One turn sends every row of this set to another row. A few are shown first. Where does it send the rows asked after them?
kef: [-1.31 -1.17  3.79 -3.28 -0.68 -0.61  0.57 -0.50 -1.47 -0.77  0.07 -1.70
 -0.75 -0.29  0.68 -1.60 -0.85  1.98 -0.69  0.60 -0.18]
Netez: [-0.90  0.69  1.12 -0.10  0.23 -0.27  0.42 -1.57  0.45  0.23  2.66 -1.11
 -4.31  0.22 -0.32 -0.85  0.05  2.80 -0.67 -1.85 -3.11]
voval: [ 2.11 -2.18  0.17 -3.43 -0.58  1.70  0.31 -2.08 -1.65 -0.46 -3.19 -1.46
 -0.94 -1.37 -0.36 -0.61 -1.21  2.16 -1.31 -1.91 -1.68]
Zup: [-0.88 -0.05  2.28 -2.93  1.06 -1.80  2.49 -0.59 -1.04 -0.88 -0.34 -0.90
 -1.27  0.11 -0.39  0.21  2.44  0.40 -3.29 -1.85 -1.49]
Sosup: [-0.66  0.92  0.76 -1.51  0.48 -3.41 -0.35 -0.28  0.67  0.89  1.22  0.00
 -3.46 -0.99 -1.83 -0.95 -0.16  1.47  1.65 -1.24 -1.71]
Koz: [ 2.84 -1.15 -1.62 -0.55  0.41  0.98 -0.51 -1.35  0.35 -0.22  1.06  0.43
 -1.59  0.89 -1.94 -0.45 -0.64 -0.69 -0.51 -1.11 -3.59]
Tur: [-1.25 -1.35  1.99 -1.75 -2.45 -0.90 -0.65 -2.06  1.87  0.36 -1.73  0.76
 -1.34 -0.24 -0.59 -0.62  1.88  0.24 -0.42  0.93 -3.62]
Sar: [ 0.72 -0.09  3.64 -0.68 -0.11 -3.00  1.15  2.00 -2.07  1.70 -0.49 -1.51
 -1.31 -2.69  0.05 -1.25  1.21  0.44 -1.35  0.53 -1.33]
Kelov: [ 1.95 -0.38 -0.38 -0.24 -2.24  1.35  0.84  0.03 -1.19  0.14 -3.61  1.72
 -1.86 -0.28 -1.68  1.85  0.07  2.01 -2.72 -1.21 -2.34]
tasi: [-0.92 -0.19  1.66 -0.58 -2.99  1.24  2.77 -0.07 -1.13 -1.75 -0.98 -1.74
 -1.11  0.69  0.18 -1.56 -0.87  2.61 -1.80  0.21 -0.76]
zumoz: [ 2.09  0.26  1.75 -2.57  1.09  1.54  0.11  3.02  0.27 -0.86  0.07  0.75
 -1.73 -1.59  0.02 -2.33 -0.07  1.03  0.35  1.32 -1.62]
fubu: [ 1.20 -1.56  2.30  0.69 -2.64 -0.02  0.32  1.37 -1.01  0.19  0.40 -2.82
 -1.44 -1.50  1.04  1.13  1.03  3.70 -0.85 -0.65 -2.35]
rur: [-1.77  0.07 -1.31  0.44 -2.82 -0.61  0.70  0.19 -2.24 -1.19 -0.63  0.35
 -1.21 -1.08  0.11  1.71  0.76  1.35 -0.44 -0.92 -0.87]
kan: [ 1.36  1.25  0.08 -0.73  1.99  0.47  0.60 -0.18 -1.14  0.75  0.29  0.08
 -1.26 -0.23 -3.28 -0.89  0.03 -1.91 -0.37 -0.61 -4.21]
bez: [-2.67 -0.21  1.03  0.03 -0.40 -0.11 -0.39 -1.37  2.21 -0.25 -1.09 -2.38
 -0.46 -0.28 -0.15  0.36 -0.22  1.80 -1.62 -1.14 -4.73]
dimig: [ 1.33  0.58 -0.93 -0.70 -1.92  1.13  0.22  1.50 -0.63  1.65 -0.93 -3.14
 -3.22 -1.52  0.10 -0.98 -0.04  0.29 -0.76 -3.70 -0.80]
dar: [-1.14 -0.17 -0.08 -0.53 -0.20 -1.38  0.91  0.20  0.06 -0.63  1.44  1.63
  0.40 -3.44 -1.14 -0.28  0.64  3.05 -0.39 -0.21 -1.25]
viz: [ 1.70 -0.08  0.23 -1.88 -2.27  0.57 -1.10  0.48  0.30  2.93 -1.11 -1.02
 -3.72 -2.74 -0.55 -2.94  0.80 -0.07  0.25 -0.73 -1.63]
tutiv: [ 0.81 -0.40 -0.11  0.20 -0.21  2.05 -0.62 -0.35 -0.94  1.12 -0.52 -1.39
 -1.35 -0.32 -1.88  1.45 -0.63  2.56 -4.14  0.04 -4.59]
ralik: [ 0.11  0.05  1.95 -2.70 -0.13  2.08  0.48 -1.06 -2.36  0.77 -3.72 -1.34
  0.05 -2.88 -1.60 -0.73 -0.90  1.21  0.14 -1.34 -2.82]
rek: [ 0.26 -0.66  1.33 -1.23  1.84 -0.66 -1.80  0.41 -1.27  2.30  0.96  0.47
  0.72 -2.28 -1.88  0.98 -1.34  0.69 -2.15 -0.45 -2.25]
gokin: [ 2.01  0.08 -0.96 -1.84  1.39  0.82 -0.84  0.06 -1.94 -0.43  0.77 -1.19
 -2.00 -0.15 -2.88  1.44  0.32  0.87  0.73 -0.89 -3.96]
tob: [-0.02  1.78 -0.85  0.35 -1.04 -2.04  2.06 -0.25  1.28  0.05 -0.47 -0.79
 -4.36  0.72 -2.36 -1.37  0.10  1.59 -0.49 -1.60 -2.68]
Vefa: [ 1.35 -0.86  0.50 -1.53 -0.69  1.66  1.66 -1.63 -1.52  0.51 -2.87  0.77
  0.39 -2.40 -0.73 -2.46 -1.76 -0.04 -1.39 -1.76 -1.07]
vig: [-0.91 -0.28  2.06 -2.16 -2.86 -1.63  1.45  0.55  0.20 -0.71 -3.00 -1.18
 -0.33  0.12 -1.25 -1.84 -1.13  0.95  0.48  1.00 -0.53]
nuz: [ 2.54 -0.78 -1.24 -1.22 -0.20 -1.72  0.20  0.81  0.74  1.36 -2.40  0.47
 -0.35 -0.54 -3.77  0.32 -0.73  0.73 -3.08  0.00 -2.49]
molo: [ 1.96 -1.78  1.62  0.96 -2.89 -2.29  1.01  0.62  1.56  1.05 -2.24 -1.92
 -1.55  0.06  0.63 -1.63  0.08 -0.04 -2.24 -0.21 -2.27]
pelop: [ 1.89  0.19  2.28 -2.79 -0.25  1.51  0.77  0.89  0.55  2.18  0.51 -2.34
 -2.60 -2.27 -0.77 -2.00  1.80  1.10 -0.96 -3.20 -1.66]
sebab: [-0.76 -1.13  3.68 -1.07  1.49 -0.88  0.30  1.88  0.03  1.32 -0.61 -1.24
 -3.31 -0.73  0.87  0.00  0.82  2.69 -0.38 -0.50 -4.93]
Tenok: [ 0.16 -0.27  2.83 -1.70  1.25  1.49 -0.52 -0.87 -3.00  1.15 -1.21  0.57
 -1.78 -0.90  0.13  1.81 -0.06  1.23 -3.53 -1.68 -2.55]
loku: [ 1.69  0.44 -0.42 -1.51  0.23  0.82 -0.51  2.76  0.13 -1.11 -2.48 -1.30
 -3.00  0.44  0.92 -2.00 -1.65 -0.58 -0.57  0.97 -2.01]
kadi: [ 1.17  0.45  1.66 -1.11  0.69  2.88  0.27  3.05  1.21 -1.52 -0.41 -1.91
 -0.97  0.26  0.79 -0.51 -1.11  1.07 -0.07 -1.40 -2.59]
Buv: [ 1.51 -1.92 -0.39  0.24 -0.13 -1.58  2.37  2.33 -0.02 -0.45 -0.99 -0.52
 -3.87  0.61  1.24 -0.04  0.05  3.02 -2.11 -1.76 -2.45]
fomoz: [-0.36 -0.09 -1.39 -2.11  0.81 -3.33  1.22 -0.68 -0.50 -0.85 -2.11 -1.14
 -2.82 -0.68 -0.77 -1.27  0.63  1.32 -3.56  0.78 -2.17]
sizu: [ 1.11 -1.04  2.32 -2.19 -0.12 -1.10 -1.12 -0.34  0.30  1.86 -3.15  2.46
 -0.12 -1.10 -1.64  0.92 -0.59 -0.46 -1.08 -1.45 -1.78]
zilus: [-0.35 -0.94  1.10  1.32 -0.53 -2.28  0.97  2.67  0.76  1.70 -1.13  2.00
 -2.04 -1.54  0.46 -1.43 -0.75  0.55  0.69 -0.35 -2.68]

dimig goes to loku
tutiv goes to Kelov
Now these:
Zup goes to bez
molo goes to zilus
kef goes to Netez
ralik goes to gokin

One turn sends every row of this set to another row. A few are shown first. Where does it send the rows asked after them?
limed: [ 1.34  2.11  3.26 -0.93 -0.76 -0.76  2.19  1.15 -4.28  1.10 -0.38  1.92
  2.98  0.09 -0.21  1.31]
pusap: [-1.58 -1.26  1.38  1.42 -1.08 -1.06 -0.10  0.66  0.66  2.85 -1.95  1.01
  2.61  1.62  0.16  0.34]
rofas: [-1.53  1.87  0.41 -1.41 -0.77  0.89  1.10  1.59 -1.48 -1.30  0.87 -2.25
  2.55 -0.70  1.35  0.41]
komi: [-0.03 -0.03  1.06  0.67  0.52 -0.68  2.20  0.95 -4.24  3.47 -1.29  0.70
  0.27 -1.54  0.70  0.99]
lepo: [ 0.74  0.96 -0.45 -1.37 -1.48 -1.69 -1.41  2.57 -3.07 -1.66  0.00  0.20
  1.12  0.23 -3.01  1.19]
Fuve: [-1.26 -0.08  2.42  0.90  0.44 -1.70  3.10  0.58 -2.94  2.97 -1.01  1.15
  1.46 -1.03  0.00 -0.32]
ligef: [ 1.62  0.61 -0.91  1.74 -1.60 -0.70 -0.32  0.49 -0.59  0.49 -1.82 -2.02
  2.51  1.82 -2.20  2.41]
zap: [ 1.52  1.51  0.73 -2.98 -0.58  0.04  1.30  2.11 -4.17  0.73 -0.45  2.18
  3.02 -0.48  0.16  2.10]
Vak: [ 0.98  0.19  1.67 -1.81 -0.32 -0.24 -0.58  0.91 -3.91 -1.78  0.82  0.44
  1.06  1.00 -2.55  1.27]
Tudi: [-0.44 -0.51 -1.40  0.95 -0.68 -0.87  0.39 -0.17  0.01  0.00 -1.66 -1.19
  3.37  1.60 -3.20  1.89]
pul: [ 0.01 -1.07  1.64  1.56 -1.29 -0.03 -1.29  0.90 -0.52  3.32 -1.87  0.21
  0.89  1.52  1.08  0.78]
batur: [ 1.03  1.66  1.97  1.02 -0.15 -1.53  2.08  1.72 -2.83  3.94 -1.53  1.42
  2.45 -1.17  0.42  0.30]
Laso: [-2.35  2.75  1.03 -0.50 -1.11  0.48  1.36  1.63 -2.02  0.10  0.04 -1.73
  2.51 -1.68  1.45 -0.28]
maka: [ 0.57  1.10  2.34 -2.83  0.16  0.01  2.59  0.74 -3.54  0.25 -0.05  1.93
  3.69 -0.15 -0.73  0.91]
ran: [-0.91  0.55  1.54  1.68 -0.97 -2.51  1.88  1.51 -2.76  3.85 -1.87  1.67
  1.17 -0.73 -0.21  0.82]
Rine: [ 1.12 -1.15 -2.04  0.20 -0.10  0.05 -1.54  1.00  0.14  0.85 -1.24 -0.51
  2.60  1.65 -1.78  2.34]
peb: [-0.36 -0.88 -0.45  1.81 -0.57 -1.84 -0.55  1.95 -0.04  3.95 -2.08  0.74
  1.27  0.08 -0.25  0.66]
Zufa: [-0.89 -1.46 -0.53  0.77 -1.51 -0.97 -0.81  1.07  0.26  3.16 -2.32  1.23
  1.81  1.55 -0.55  2.14]
vosat: [-2.19  1.29 -0.91 -1.06 -1.59  0.36  1.07  1.48  0.70  1.19 -0.76 -2.55
  1.95 -1.07  0.60  0.52]
dovov: [-1.80  0.79 -0.79 -1.63 -0.99  0.53  0.67  1.65  0.04 -0.75  0.53 -2.80
  1.61 -0.61  0.60  0.51]
leru: [-2.72  2.31  0.49 -0.64 -1.81  0.36  0.89  1.72 -0.37  1.65 -0.93 -1.60
  2.35 -1.59  1.32 -0.23]
Lefuv: [ 0.72 -1.11 -1.65 -0.11 -0.32  0.01 -0.18 -0.13 -1.31 -0.14 -1.02 -1.08
  1.78  1.71 -3.05  3.12]
pafep: [ 1.78  0.31 -0.40 -1.05  0.80  0.17 -0.79  0.96 -3.36 -1.63  0.49 -0.70
  1.78  0.30 -2.97  1.38]
sebo: [-0.59 -0.12  0.29 -2.31 -0.36 -0.78 -0.60  1.14 -2.44 -2.12  0.32  0.55
  1.99  0.52 -3.60  0.56]
pep: [ 1.84  1.90  2.90 -1.61  0.18 -0.10  0.25  1.83 -4.37  0.32  0.36  1.61
  2.39 -0.50 -0.63  0.05]

vosat goes to rofas
peb goes to pafep
Now these:
maka goes to pusap
lepo goes to komi
ran goes to Lefuv

